In the data rows, the value 128 means zero.
Here are some points, one per row:
[ 84 157 159  87 115 118 113 159 175 129 105 123 118 118 159 108  98 140
 111 159 109 123 127 127 125 148 143 116 132 145  57 188 113 156 111 151]
[120  97 158 139 140 105 173 147 149 140 170 123 166 107 141  91 109 142
  89 113 156  90 149 139 137 137  87 136  98 112 155  98 177  92 118 111]
[122 141  55 163 131 109 173 128 140 111 149 182  88 144 144 150 130 140
 118 134 140 111 137 148 140 135 127 117  96 133  85 106 136 139 160 122]
[119 122 137 126 163 107 158 127 121 109  77 129 154 103 117 176 109 108
 124 144 107 115 119 141 118 142 124 154 171  98 124 134 157 103 149 100]
[105 159 133 131  96 146 117 148 111 119 152 142 117  97  96 124 108 118
 123  97 153 119 128 124 128 102 129 126 115 120 149 145 121 164 132 147]
[146 128 141 104 104  88 121 116 144 109 134 125  95 146 149 119  87 155
 126 155 137 150 109 161 136  93 128 126 118 121 130  82 174 127 114 151]
[109 135 174 105  94 154 162 119 105 112 121 116 102 128 151 176 181 174
  95 111 122 159 132 120 134 147 141  90 115 113  87 162 149 110 100 106]
[115 119 112 109 131 123 163 130 141  97 164  95 144 168 151  97 124 153
 137 144 167 174  93 111 147 146 128 120 124 124 151 203 135 127 171 165]
[125 112 146 147 160 110 146 136 120 154 151 172 180 132 109 125 144 105
 150  77 109 127 165 196 172 116 149 137 110 136  74  82 137 138 115 134]
[151 158 153 136 114 109 101  85  96 115 141  96 100 154 114 106 136 116
 145 162 153 127 196 145 161 123 147 149 159 147 155 155 119 115 116  66]
[151 105 121 153 126 139  88  76  97 131 113  89 143 134 133 144  94  80
  82  93 140 111 129 114 131 139 154 172 157 136  89 138 104 170 128 111]
[112 107  97 154 123 142 109 179  96 137 154 111 106 122 127 131 118 117
 112 120 116 105  94 153 180 157 137 145 126 179 141 116 135 124 140 108]
[148 141 129 110 141 118  80 181 133 153 139 130 138 121 140 134 161 142
 124 120 154 108 146 102 107 154 159 133 122 147 129 129 162 101 146 111]
[140 173 154 138 152 140 123 107 161 150 140 133 154 150 154 154 121 157
 139 183 125 127 120 140 136 114 149 158 112 108 145  91 149 108 156 115]
[129 131  98 148 139  75 116 117 119 159 142  75 123 118 128 155 159  93
 152  95 120  86 120 138 152 159 102  94 106 101 148 154 111  98 114 125]
[149 137 124 136 137  96 130 117 148 120 120 128 123 116  63 148  89 137
 105 162  86 117 140 117  97 102 169 147 108 134 132 135 102 140 140 125]
[127 115 150 104 131 104 132 170 127 143 172 158 148 155 116 130 186  72
  90 159 106 139 150 179 102  96 127 146 145 136 118 154 140 111 130  97]
[165 159 145 115 144  97 136 148  91 140 155 178 128 133 131  94 121 146
 116 142 160 131 129  87 138 148  99 157 140 146 135 142 169 185 126 125]
[108 133  99 104 146 153 152 157 114 136 153 127 119 156 157 152  99 126
 137 147 111 126  97 113 127  94 123 129 175 133 141 158  97 103 112 122]
[155 110 114 113 112 135 114 138 117 193 128 150  89  88  87 160 162 182
 144 119 133 120 120 144 131 106 113 102 167 139 129 136 179 110 125 143]
[138 116 125 136 135 159  82 122 161  91 175 126 117  90 205 142 158  77
 150 110 132 121 111  94  96 127 122 149 108 107 131 142 138 104  77 169]
[123 145 144 146 145 135 121 138  87 121 109 107 117 158 108 121 133 133
 157 116 125 147 114 132 155  78 115 144 128 133 118  94 127 165 184 135]
[127 106 146 147 134 101 131 139 149 105  88 134 143 127 102 112 147 167
 120 107 115 138 101 100 148  99 103 141 150 141 133 139 113  98 148 156]
[153 148 106 125 133 160 145 125 167 158 147 115 172 142 164 132 124 120
 125 131 154 126  72 110 110 108 153 126 105 107 159 141 154 180 130 113]
[144 123 114 114 158 137 133 144 148 134 111 106 106 115 141  76  96 106
 140 124 155 100 113  96 131 153 128 122 114 128 106  97 164 101 116 101]
[141 142 154 134 134 152 144 114 113 146 122  97 147  90 144  91 142  90
 135 119 141 167 129 150 119 168 150 139 135 138 105 107 101 151  70 117]
[110 104 174 164 104 128 141 130 129 152 117 144  91 161 100 100 149 119
 133 130  74 105 102 152  82 131 115 150 111 103 133 101  94 154 186 158]
[112 117 108  95 124 124 134 133 167  78 117 170 164 169 136 139 137 115
  97  86 158 162 101 126 115 170 178 103 152  52 172 118 144 143 110 127]
[134  53 123 152  74 128 171 143 130 136 118 148 124 142  80 124  86 156
 126 141 140 144 113 112 127  86 171 114 120 104 123 148 147 164 136 116]
[156 105 136 111 107 142  96 106 159 154 125 120 160 143 160 161 113 134
 123 132 140 160  73 128 133 153  92 131 114  81 137 160 156 144 110 118]
[120 169 146 150 134 120 129 105 166 108 162 126 126 134 106 164 140 140
 128 128 141 173 103 114  96 127 113  93 167 124 123  90 109 146 131 133]
[153 116 100 103 124 143 134 109 126 137 103 124 125 182 130  91 146 134
 139 171  75  96 149  85 157 141 154  92 151 135 121 113 141 120 124 123]
[100 113 172 116 117 110 117 118 155 108 103 111 130 139  90 148 114 116
 125 131  99 114 111 157 149  71  56 125 102 153 113  87 108 148 115 120]
[ 59  94 120 175 193 125  96 127 122 180 107 135 125 142 124 134 163 146
 136 129 154 113 149 133 119 125 115 162 120 112 150 143 125 152 110 105]
[114 109 136 101 118 169 132 111 140 122 147  72 134  86 160 134 123 129
 153 146 167 133 161 114 130 132 110 120 161 146 122 136 147 136 162 121]
[132 139 115 123 140 141 117 137 132 143 135 163  90 118 170 143 140 119
 114 164  79 100  83 144 123 100 121 104 102  97 145 116 141 153 119 133]
[139 108 136  61 160 133 136 155  84 114 146 100 126  83 129 124 127 185
 130 113  91  89 147 110  99 158 140  93 164  95 135 128 124 181 136 159]
[ 93 134 109 142 117 158 123  96 120 106 109 140 134 105  64  88 146  89
 116 140 142  80 129 118 140 108 138 142 148 129  63 133 135  97 141 122]
[ 76 153 115 122 143 126 136 122 148 111 118 144  94 143 136 105  77 131
 117 115 112 142 170 149 164 110 122  92 147 153 185 161 145 125 135 157]
[153 141 126  93 197 161 122 164 113 114 136 108  69 124 116 129 108 141
  89  89 126 130 114 110 142 144 134 127  96 123 139 120 142  94 148 117]
[156  94 163  81 130 121 117  86 141 132 162 162  95 100 120 115 135 120
 136 105 102 139 172  75 171 117 135 112 147 129 121 131  72 130 133  91]
[169  99 159 116 120 162 116 126 138 109 135  99 110 199 117 130 114  99
 165 135 139  77 127 153 120 153 149 130 157 128 118 133 126  97 101 176]
[123 133  99 134 128 115 104 160 109 156 106 107 128 125  96  85 127 103
  78 145 125 159 160 138 134  89  47  99 146  97 113 112 143 119 161 138]
[129 117 110  94 100  98 127  65 110 159 155 142 178 127  95 169  69 131
 108 148 133 142 105 121  82 156 104 149  71 137 136 108 142 126 129 147]
[145 129 108 126  79 128  65 133 111 121 105 116 167 129 167 143 125 114
 102 112 128 116 154 126 175 146 161 110  91 124 141 112  98 129 140 110]
[143 139 148 128 110  91 132 159 116 123 130 127 106 127  93 114 169 148
 169  94 131 109  77 125 138 135 146 145 128 166 141 170 121 122 126  97]
[108 154 129 112 128 148 174  90 185 167 104 133 122 129 149 129 139 122
  87 100 113 141 151 120 130 117 140 154 148 142 152 154 116 149 119 168]
[129 138 136 196 137 115 129  72  92 107 112 129 164 105 123 153 121 110
 137 145 112 151 138 110 136 134 138 128 133 133 131 158 127 125 145 152]
[ 86 127 113 122 151 110 139 109  95 127 134 127 133 109 126 111 113 150
  98 120  94 135  68 132 114 142 190 115 136 135 126  96 137  95 126 152]
[130 142 121 146 126 125 178 113 106 121 124 109 156 151 141 138 149 133
 144 113 130 137 135 106 151 141 113 170 146  99 133 140  94 105 137 158]
[131 132 131  85 114 122 147 158 164 139 101 130  79 131  99 155 108 135
 128 137 143 132 128 132 128 107 110 179 120 104 145  99 125 102  67 145]
[108 148 101  88 143 143 137  73 124 128 130 136 159 130 118  99 131 123
 175 139 149 121 106 116 142 162 122 120 102 131  97 151 127 125 127 135]
[157 113 117 150 150 152 150 101 103 105 102 155 115 124  90 128 102 126
 137 109 115 125 123 212 130 119  88 102 136 148 139 144  94 115 104 143]
[136  90 116 154 129  96 130 139 137 158 138  90 119 100 132 161 132  67
 161 115 129 144 122 141 154  93 158  93 100 134  98 108 165 146 168 128]
[106 124 148 128  95 108 146 168 100  99 127 147 126 146 147 165 123 121
 128 129 143 133 133  80 125 133 108 118 134 151 161 103 161 132 125 166]
[141 143  99 132 134  91 163 138  91 147 119 139 137 116 158 101 121 120
 147 157 107 143 135 125  97  87 139 146  97  99 117  81  98  87 154 106]
[111 114 101 116 102  96 139 134 132 108 115 143 123 152 127 139 127 133
 159 131 118 130 124 134  97 118 123 165 104 122 117  93 149 157 107 100]
[120 142 139 125 159  96 161  74 148 125  69 107 118 133 116 124 113 159
  98 109 150 112 140 168  72  95 122  84  93 123 134 160  78 138 152 111]
[140 123 135 172 125 108 138 137 151 140 129 123  98 112 179 129 113 128
 117 120 154 110 130  87 125 147 111 105 173 170 125  89 115 114 121  88]
[129 145 133  94 133 151 126 177 132 103 129 149 160 124 160 144 144 141
 146 162 148 134 128 162 102 161  90 125 156 114 139 145 100 172 136 108]
[163 177 125 167 134 134 138 143 143 134  85 120 138 106  76 131 140 117
 155  81  90 116 143 120 113 118 114 138 138 134 137 126 158 130 110 113]
[142 115 116 110 119 144 120 104 111  72 125 140 107 130 119 107 176  97
 150 139 125  87 148 123 110 135 138 148 140 170 145  96 124 130 172  94]
[160 154 119 161  90 102 119 133 131 112 160 105 165 163 189 117 128 118
 147  90 106 136 159 122  96 135 126 131 168 161 104 138 122 126  84 121]
[102 141 158 129 111 169 138 130 104 168 112 136 154 137 122 134 140 148
 107 160 124 140  88 121 123 111 134 124 119 176 162 105 114 135 114 163]
Along one direction, these points spread out more than along any other. Take the direction at right angles to it along which they spread out most. Go by this last direction. Where along it does each point below lie, from 0 to 99? The average is 50, and the first point in the table lies past the average. One standard deviation of the points above along it is 16.
[111 131 121 132 105 196 113 129 152 140 134 123 140 120 127  97 113 159
 152 134  88 152 167 130 138 136  97 149 152 104 122 146 126 128 146 111] -> 46
[137 140 109 118 112 106 121 107 148 132 161 121  85 128 116 140 171 144
 121 150 134 153 134 114 147 157 135 152  85  96 114  92 134 150 103 170] -> 57
[116 132 115 183 102 128  95  97 104  77 128 132  85  96 121  99 116 138
 114 120 107 158 126 162 108 139 119 126 127 120 140 139 125 118  82 100] -> 42
[115 103  90 118 160 153  88 129 142 160 161 145 122 140 122 124 114 129
 156  62 165 121 160 140 127 106 146 113 128 171 130 115 106  93 163 129] -> 33
[151  81 127 109 150 131 128 128 140 112  82 128 125 114 162 144 160 127
 116 139 129 212 156 114 110 159 126 136 103 164 149 136 108 146 115 158] -> 53
[141 145 129 135 157 129  89 134  91 136 141 151 155 127 148 115 162 145
 126 122 176 107  95 146 130 100 140 141 134 148 112 121 170 104 110 140] -> 41
[149 147 166 131  96 141 104 141 120 130  83 157 121 128 168 113  97 136
 172 104  93 124 154 131 135 156 157 134 102 129 115 183 121 115 160 116] -> 36
[128 142 166 164 106 125 104 207 126 156 149 133 121  84 121 127 125  99
 155 173 182 115 118 103 141 185 160  97 156  72 147 111 102  99 121 180] -> 42
[146 116 121 164 131 178 120 124 169  96 138  98 154 136 100 135 143 144
  84 153 138 126 163 129  97 120 105 122 119 137 104 165  78 126 138 142] -> 47
[ 98 120 126 149 164 161 114 137  95 111 127 111 165 139 118 130 117 124
 144 168 130 140 163 104 128 154 135 105 110 146 120 135 133 120  61  96] -> 33
[ 89 134 100 100  85 106 143 126 120 119 113 156 139 101 109 123 123 142
 112 121 128 114 121 148 136  88 111 114 111 114 129 125  68 119 153 114] -> 65
